In the data rows, the value 128 means zero.
Each row of this table is followed by its label. One hidden rule gives the labels. It looks at one to three of the table's principal directions, none of them among the few with the most spread.
[122 145 179 161 134 149 119  92 126 115 146 143 120 144 147 142 130 129 104 158 145  95 115 134 113  96 123 110 105 117 123 120 108 141 149 134  99 125 119 167 127 125  94 130 138  96 152  98 129 105 121 100] 0
[115 189 137 168 152 136 130 157  71  72 166 112 146 106 129 116 153 131 121 138 116 113 140  95  86 119 144  92 123 128 137 160 136 142  99 145  80 103 124 154 103 141  77 165 111  86 128  90 111 152 126 116] 2
[125  97 215 150 113 116  84 141  69 126 148 135 171 141 144  91 151 156 105  68 129 114 113 133 135 143 131  45 125  90 104 101 138 158 124 120 173 136  84 147 139 144 137 115 140 112 152 134  85 103 140 128] 3
[134  70 166 108  93  63 122 153 164 163 111 147 114 161 106 101 163 130 166  81 139 129  86 125 157 109 124  68 150  89 107  91 142 145 132 125 179 138  84 108 150  80 195 119 133 154 110 165 176 104 169 127] 2
[137 130  67  95 140 151 151 146 150 142 102 111 134 116 117 145  97 127 151 112 115 162 142 146 156 154 122 199 140 147 139 130 123  88 119 120 152 129 134  92 141 139 125 106 118 143 107 178 106 142  95 167] 0
[130 134 116 130 139 151 145 153 106  69 145  94 169  91 118 120 154 140 114 130 112 152 174 102 100 161 116 126 165 160 148 177 169 128  66 124 110 125 167 144 116 160 130 131 112 108 116 125 127 159 106 134] 3
[117 171  34  92 179 167 157 135 165 150 108 130  78 142 165 152  57 118 138 122 150 159 148 144 140 113 122 209 129 158 167 130 117  59 141 137 132 126 140  94 147 117  70 133 129 154 118 155  89 139  84 158] 2
[ 98 141 117 132 115  99 112 141  84 114 161 138 133 106 127 148 139 123 104 135 109 103 112 131 126 139 157  80 123  98 130 135 118 158 131 121 115 136 114 152 112 114 121 150 125  89 135  99 124 160 175 138] 1
[156  66 190 122  86  95  87  66 157 174 113 133 122 153 118 131 142 124 117 149 133  82  86 153 152 118 140 110  89 106  94  88 104 171 174 114 127 134 126 142 123 140 173  88 169 146 171 104 152  84 141  94] 3
[119 150  77 119 144 121 152 157  93 110 140 126 149 104 122 133 111 141 126 116 121 148 130 129 116 125 133 134 147 130 145 153 136  99 117 134 121 131 131 126 126 138 122 117 104 116 104 151 104 154 133 156] 0
[132 124 112 143 106 114 122 134  77 101 135 130 153  93  91 141 127 130 113 136  85 120 133 124 108 156 145 117 144 134 132 152 116 130 116 121  99 130 134 158  98 163 169 122 133 115 133 132 114 148 140 128] 3
[170 107 152 133  89 117 131 121 119 119 117  99 166  84  58 126 164 134 142 157  79 108 122 123 125 162 135 159 124 139  87 130 103 153 117 110  99 118 147 120  86 160 157  87 111 130 109 139 142 126 130 129] 2
[106 101  85  74 140 130 107 107 203 173 108 124  69 169 187 137  86 102 134 106 168 149 136 150 167 126 119 147 113 145 148 113 144 106 143 126 175 147 132  89 166 104 126 127 172 178 160 120 134 108  98 131] 2
[126 148  75 123 128 137 166 126 142 107 121 136 131 129 110 145  84 126 150 137 116 172 158 130  97 102  95 170 142 162 137 164 130  70 127 139 113 144 163 120 128 140 169 126 118 142 101 155 138 130 102 124] 3
[124 108 130 125 110  97 127 131 154 126 126 114 140 127 121 124 157 123 150 130 116 139 128 119 138 140 137 104 129 121 132 151 157 145 114 129 136 119 138 124 133 118 169 151 137 129 130 107 171 140 136 107] 1
[111 141  97 133 145 136 139 162 128 106 132 120 123 108 140 120 140 135 129 113 119 144 149 109 129 165 147 121 165 141 157 158 145 116  93 129 138 112 119 124 131 113 108 156 123 128 123 133 122 153 129 141] 3
[139  98 119 122  93 104 109  97 160 138 121 128 117 147 104 141 126 144 131 136 100 106 108 151 150 130 151 129 129 136 115 135  87 131 147 122 134 133 122 143 110 115 169 105 137 147 146 136 143 114 143 110] 1
[122  50 135  86  97  93  95 118 141 168 123 134 132 120 144 133 139 138 107  91 140 123  94 163 177 173 151  94 143  95 123  99 128 146 138  97 187 155  97 119 153 119 161  75 152 142 148 152 123 117 166 156] 1
[120 154  39 105 172 208 158  93 165 121 113 124  94 124 167 169  60 111  94 171 148 164 187 149 120 140 102 231 142 192 174 156 123  72 123 125 112 143 189 122 139 147  86 121 135 142 139 131 102 147  81 149] 0
[115 149 100 126 159 172 147 131 138 120 131 128 122 111 162 129 120 131 103 142 138 148 178 115 122 167 130 160 150 152 156 150 149 122 111 119 133 125 163 119 138 125  89 171 124 126 130 108 119 155 123 142] 0
[163 126 192 159 109 126 134 117  92 109 133 127 167 109  86 110 149 146 126 144 107 109 129 113  88 118 118 119 122 126  96 124 117 139 131 124  86 118 145 145 100 172 149 105 125 115 122 129 121 104 119 108] 2
[113 143  84 120 139 156 134 121 128 102 139 108 131  96 132 170 121 108 103 166 115 126 150 137 130 159 134 158 131 147 154 155 128 132 105 117 101 130 154 144 121 146 106 129 137  95 144 107 125 163 111 143] 1
[117 122 135 140 116 113  93 142  92 115 138 124 130 133 130 119 137 123 118 103 112 119 122 128 133 145 143  85 127 122 128 128 125 145 113 129 139 131 103 144 118 131 139 133 138 128 148 120 109 137 144 126] 2
[145 178  88 151 160 159 188 144 104  85 130 128 149  88 112 120 107 152 123 150 106 159 177 105  73 142 122 179 168 173 152 179 134  73 104 131  81 112 176 126 110 162 110 138 107 131 102 145  99 148 104 135] 3
[139 132 133 120 154 174 103  68 168 150 118 121  82 173 177 133  91 122 101 148 166 111 134 153 136 101 120 168  93 157 133 108 101 116 156 132 121 129 144 133 133 137  73 102 156 155 173 105  99  93  88 109] 1
[ 94 121 148 124 178 149 145 164  95 123 145 146 134 103 199 107 130 115  95  84 205 160 137 118 114 140 112  77 166 100 169 110 193 114  99 124 157 139  94 112 196 144  86 115 155 103 143 142  94 120 120 172] 3
[169 148  77 109 118 138 144 104 135 124 109  96 130 108  70 150  96 125 149 172  87 124 137 137 110 110 118 220 100 174 107 144  84  97 140 131  69 120 182 115  75 172 133  79 110 149 103 143 116 127  86 126] 2
[134 120 167 152 146 169 114  94  66  83 150 118 169  99 153 144 126 119  60 158 154 115 136 134  93 134 102 115 120 141 146 137 154 141 107 123  81 144 149 187 131 207 112  77 151  89 168 100  98 123  94 122] 0
[130 104 111 132 120 123 109  79 144 147 108 147  97 164 152 136  83 124 112 133 138 134 118 155 130 107 120 137 117 151 139 133 112  96 158 139 132 141 134 144 131 132 160 101 157 174 159 126 120 103 121 102] 2
[141 142 139 134 116  93 146 157 116 110 138 123 149 127  83 117 158 136 156 129 108 121 113 109 113  99 126 106 132 115 111 134 133 141 118 136 107 122 128 133 110 119 151 136  98 112  95 135 157 139 147 120] 0
[110 170  39  89 193 190 179 147 156 141 117 145  84 125 176 129  45 130 123 106 176 178 179 132 112 121 104 212 164 176 165 130 131  38 133 130 146 144 142  71 166 129  68 120 127 162 113 180  77 115  78 182] 2
[124  85 151 122  88 103  78  84 141 149 121 126 110 149 128 153 129  99 127 135 128 107  86 163 153 113 131 102  87 106 111 104 100 150 151 127 132 140 105 146 124 129 161  85 162 129 161 114 140 106 135 107] 1
[144 139 100 113 141 141 128 146 121 141 115  91 148 108 117 113 132 136 146 120 114 135 135 122 152 156 140 175 114 144 119 131 130 132 118 131 142 109 136  93 116 141 100 123 100 146 109 134 111 144 110 150] 0
[129 103 114 107 111 119 119 119 148 149 114 135 104 124 123 147 119 111 121 133 124 119 115 146 150 151 130 144 131 128 124 107 110 131 135 110 138 145 122 119 128 117 139 106 142 146 134 140 133 127 142 144] 3
[128 178 171 143 170 173 158 128 105 106 150 128 134 103 144 129 141 110 113 172 174 115 146  94  77  84  92 141 104 122 127 114 156 143 126 139  66 117 158 135 130 152  56 145 113  78 108  90 136 124  96 125] 0
[105 130 106 128 152 153 128 136  83  92 140 105 149  76 153 153 134 100  99 145 144 145 142 115 110 144 116 117 129 131 173 159 178 128  87 139  93 117 147 158 130 171 107 119 139  86 131 102 118 162  94 138] 2
[153 113 155 129 109 111 127 106 137 114 129 116 138 126  98 141 144 123 126 156 117 103 110 134 117 113 120 127 118 131 113 126 117 142 126 119  89 132 142 150 111 151 151  90 140 120 138 122 147 115 118 109] 2
[136 183  97 130 152 146 164 150 138 107 123 123 107 140 107 126 112 109 155 152 123 142 161  99  94  88  93 172 125 164 130 140 135 106 114 146  89 123 166 113 110 122 113 166 104 138  93 124 146 143 101 121] 1
[163 101 135 118 114 131  97  94 166 177  84 116 101 174 123 118 116 124 151 123 126 122 104 150 169 116 125 172  91 139 106  94  96 128 156 136 153 119 123 112 119 119 134 101 128 183 132 140 125 104 117 110] 1
[151 181 168 176 160 150 161 172  57  69 149  96 181  74  90  93 181 129 126 159 114 113 157  66  72 132 122 122 137 142 125 152 163 160  77 140  59  87 151 137  96 177  88 155  99  85 106 100 126 151 104 127] 3
[102 117 129 107 134 120 130 176 100 133 141 133 139 103 140 117 152 130 119  94 139 140 134 112 140 155 128  90 151  98 135 117 164 148 106 120 163 133 117 114 140 104 114 153 110 106  99 135 124 158 157 166] 3
[ 87 177 118 134 163 121 136 166 104 112 157 146 106 134 165 131 129 109 124 121 159 126 126 102 108  93 127  80 124 102 157 129 161 134 122 147 112 125 111 140 144  99  84 189 125  93 122  95 135 153 140 129] 2
[135 124 127 152 101 105 129 112 101 114 128 137 151 118  96 142 118 131 138 138  98 132 109 142 108 112 131 119 121 121 121 147 106 108 140 136 102 126 124 152 111 153 175 101 131 119 127 141 124 123 133 110] 2
[136 134 168 173 129 156 100  90 100 115 123 139 124 150 140 139 106 121 103 143 121 111 127 138 110 112 118 121 103 137 136 126 108 121 140 140  97 117 126 178 116 163 126 123 161 122 169 109  95 107  93  90] 2
[123 160 109 138 131 125 129 124 130 102 144 115 118 133 117 145 142 120 128 165 113 111 128 119 118 107 137 127 113 134 136 152 120 146 120 140  88 116 147 155 101 114 109 157 112 104 125  91 150 157 137 107] 0
[126 148 161 145 141 131 143 137 105 126 134 135 142 116 128 120 146 109 133 148 151 126 125 104 107 104 107 119 109 109 120 115 157 150 130 138 107 122 134 125 135 133 114 151 115 105 109 103 152 131 131 124] 1
[125 107 123 118 106 112  87  91 173 156 119 130  92 176 139 161 123 120 130 133 123  99  85 167 179 118 155 121  99 108 130 108  87 145 158 125 145 131  98 155 130  94 131 122 148 130 162 118 139 125 145 106] 0
[138 101 140 122 121 129 121 106 139 134 125 117 128 118 129 123 146 120 110 148 137 120 130 133 132 145 132 129 130 133 124 123 130 150 122 116 125 131 142 124 127 140 133 104 140 133 146 114 138 124 139 130] 2
[114 187  87 145 183 190 186 159  68  67 150 120 165  63 146 129 101 133 104 138 137 180 192 105  61 142 101 164 163 160 168 178 164  70  83 134  85 121 170 124 133 185  76 127 110  92 102 141  73 156  83 163] 1
[101 157 111 124 154 126 133 156 109 110 146 126 116 123 145 146 138  91 116 144 147 121 131 109 122 113 119 103 122 115 157 127 165 153 106 135 104 130 132 144 136 119 102 171 132  91 129  91 147 167 132 136] 2
[144  74 128 102  98 122 105  74 157 157 109 130 121 142 125 147 103 126 122 130 135 130 108 170 142 117 121 145 114 130 117 112 100 112 157 118 137 149 133 132 132 152 172  56 156 150 150 150 122  93 119 121] 0
[112  83 141 127 115 121  86 137 128 142 122 133 116 138 152 133 156 124 118  86 136 125  95 146 176 167 164  75 149  88 152 108 125 151 114 119 177 123  63 152 153 106 132 121 149 115 156 146 116 138 160 137] 2
[ 97 115 173 165  95  85  74 121  64 112 154 144 141 125 135 141 146 104 107 125 110  98  95 131 121 129 147  32  97  84 126 127 131 172 134 134 115 131  92 179 117 138 163 148 163  92 169  78 128 135 160  97] 2
Which label does each new row get?
[118 146 106 150 112 114 104 113 109 138 128 145 115 144 122 142  98 128 128 131  95 110 113 147 137 130 157 129 106 126 121 132  82 123 161 134 128 127 106 140 110 120 140 146 136 138 151 119 108 130 148 115] >> 2
[104 201 192 180 157 140 162 186  59  82 174 153 157 112 128  98 158 145 135 112 139 127 138  82  68  85 112  66 136  88 118 127 147 133 114 148 102 109 104 138 127 111  69 187  86  60  83 121 113 135 140 132] >> 3
[150 113 124 104 146 160 134 104 193 148  96 117  93 150 144 131 109 107 134 141 160 130 144 126 138 125 106 183 128 165 139 110 138 115 128 123 125 131 147 110 150 144 125 111 162 166 151 133 145  97  73 119] >> 3
[152  98 138 127 125 160 121  73 165 133 105 113 117 131 138 123 101 115 112 153 141 131 154 141 119 144 104 179 123 185 118 130 121 111 131 119 121 140 157 110 133 176 148  74 171 178 173 125 125  78  75 113] >> 3
[ 86  93 153 101 119 121 118 141 132 125 159 152 132 133 164 141 149 131  98  97 166 134 121 142 144 134 116  60 155  84 135 109 156 153 118 108 178 170 102 143 169  90 132 128 127  86 127 135 145 136 172 154] >> 3
[126 147 126 126 176 169 164 170 164 124 125 120 120 131 159  85 147 152 137  96 159 156 166 102 136 155 132 143 180 145 148 132 157 113  93 125 170 110 117  86 164 100  71 159 111 139 116 153 119 128 115 156] >> 2
[ 97 111 118 121 120 128  68  97 121 147 140 140 105 162 182 148  99 137  92 103 132 112 109 165 164 141 156  97 104 114 140 123 104 133 156 127 167 144 100 160 135 109 112 130 150 133 173 106  92 127 144 119] >> 3
[129 120 144 123 130 116 153 150 130 128 123 125 152 101 124 121 150 111 147 130 142 150 132 108 120 138 109 124 133 113 128 126 176 136 112 123 127 129 139 106 150 138 148 138 129 120 107 126 160 134 124 135] >> 2
[155 114 144 120 106 116 124 134 147 164 101 121 130 140  95 103 130 140 171 105 106 131 121 128 147 130 129 154 114 127  90 104 105 124 146 127 155 116 120  86 116 121 148 120 116 165 105 157 127 105 122 128] >> 1
[ 57 155 118 133 172 127 137 150 132 120 160 169  85 156 208 142 116  98 108 111 199 140 119 125 123  83 120  54 141  90 179 123 171 123 127 146 146 143  84 144 189  77  89 179 152  87 150 101 143 137 147 135] >> 1
[132 111 191 164  78  68  80 111  93 145 136 148 140 155  96 117 149 143 143 119  94  81  74 130 133  95 157  55  86  83  88 112  94 167 172 144 124 113  88 164  97 115 177 142 133 121 141 104 141 105 166  79] >> 1
[162 143 134 124 123 136 153 131 125 122 124 114 159 117  84 116 131 144 144 146 108 126 145 115 111 122 110 175 123 150  96 129 122 130 130 123 108 130 165 111 105 150 138 121  95 136  96 140 138 125 117 131] >> 3
[111 123 152 150 128 108 125 138 146 138 129 157 111 167 146 115 140 141 142  97 143 127  97 134 147 107 142  78 144  98 135 118 123 125 139 140 165 123  71 137 156  77 133 148 129 127 134 144 141 114 158 116] >> 1
[134 109 142 119 157 170 144 109 163 142 120 145 107 141 167 118 114 142  96 121 181 131 138 141 134 132 117 148 163 142 143 105 128 110 132 114 153 143 118 120 168 126  96  93 143 142 150 157 111  94 116 149] >> 2
[158 113 124 120 110 117 134 107 195 161  91 120 108 162 105 118 122 135 171 135 109 135 125 134 152 121 122 176 116 151 106 125 109 113 147 131 144 117 145  98 119 105 157 128 124 182 116 141 157 107 114 104] >> 1
[116 142 132 138 139 144 123 128  80 102 161 122 163  91 141 140 133 131  82 142 126 110 138 135 119 167 146 118 131 123 132 136 129 154 117 107 115 142 128 144 130 161  99 122 131  89 156 106 100 146 142 151] >> 0
[119 149  75 124 159 188 152 123 143 118 112 116 121  89 149 154 103 112 120 156 132 158 172 121 125 171 122 201 142 165 165 157 143  97 109 127 114 116 160 118 137 149  93 143 132 128 124 126 118 150  83 143] >> 2
[100 129 175 140 122 107 108 163  80 125 158 136 157 103 144 109 163 129 120  95 134 116 115 116 132 161 149  60 125  79 111 108 147 171 121 116 157 134  83 118 145 121 113 153 128  96 135 112 120 133 166 147] >> 1
[143 181 119 143 175 200 207 127 134 104 122 151 132 107 135 118  79 144 129 146 153 178 193 109  56 102  75 206 160 172 138 145 135  46 127 132  91 128 181  99 142 163  92 124 113 132  90 167  97 103  70 141] >> 1
[156 120 130 108 102 116 111  99 158 147 109 106 117 140 103 134 122 111 159 147 113 122 121 134 129 111 116 167  81 140  95 115 107 131 147 128 108 129 157 110 102 142 147 107 130 158 119 117 146 112 109 104] >> 1
[112 124 149 128 151 164 122  91 150 127 146 139 103 137 180 141 127 132  80 150 172 111 135 139 125 122 129 118 131 125 148 122 127 137 137 120 122 134 135 153 147 120  76 122 148 105 162 100 120 115 126 123] >> 0
[102 107 117 110 132  95 104 154 122 154 126 133 112 131 164 111 129 116 134  80 155 137 105 128 153 142 147  82 130 103 140 112 154 132 128 132 172 132  83 104 158 112 132 131 149 148 143 130 122 123 144 144] >> 3
[128 105 192 139 112  98 115 131 135 138 143 145 130 157 119 104 173 141 124 121 146  90 100 118 138 102 137  62 134  94 106 100 132 183 139 127 145 132  96 144 137  94 147 144 124 110 138 116 168 109 172 113] >> 0
[151  81 183 130  97  96  80  85 154 155 113 124 114 174 129 118 140 125 130 123 134  95  87 146 152 106 131  97  94 118 104  99 113 156 153 129 137 131 110 146 125 130 164  95 161 159 167 112 145  86 128  86] >> 2
[133 199 106 151 166 157 167 149 115  98 138 117 122 111 115 126 135 126 135 170 122 122 152  95  94 106 126 164 126 149 139 151 127 123 114 145  72  97 157 129 102 124  65 171  93 104  99 106 130 157 115 127] >> 2
[135 130  97 112 126 145 135 127 159 125 123 119 119 134 115 137 119 146 134 127 112 129 138 138 144 141 135 167 145 152 126 137 101 113 124 121 141 132 130 121 120 113 119 117 110 139 118 156 125 130 122 140] >> 3
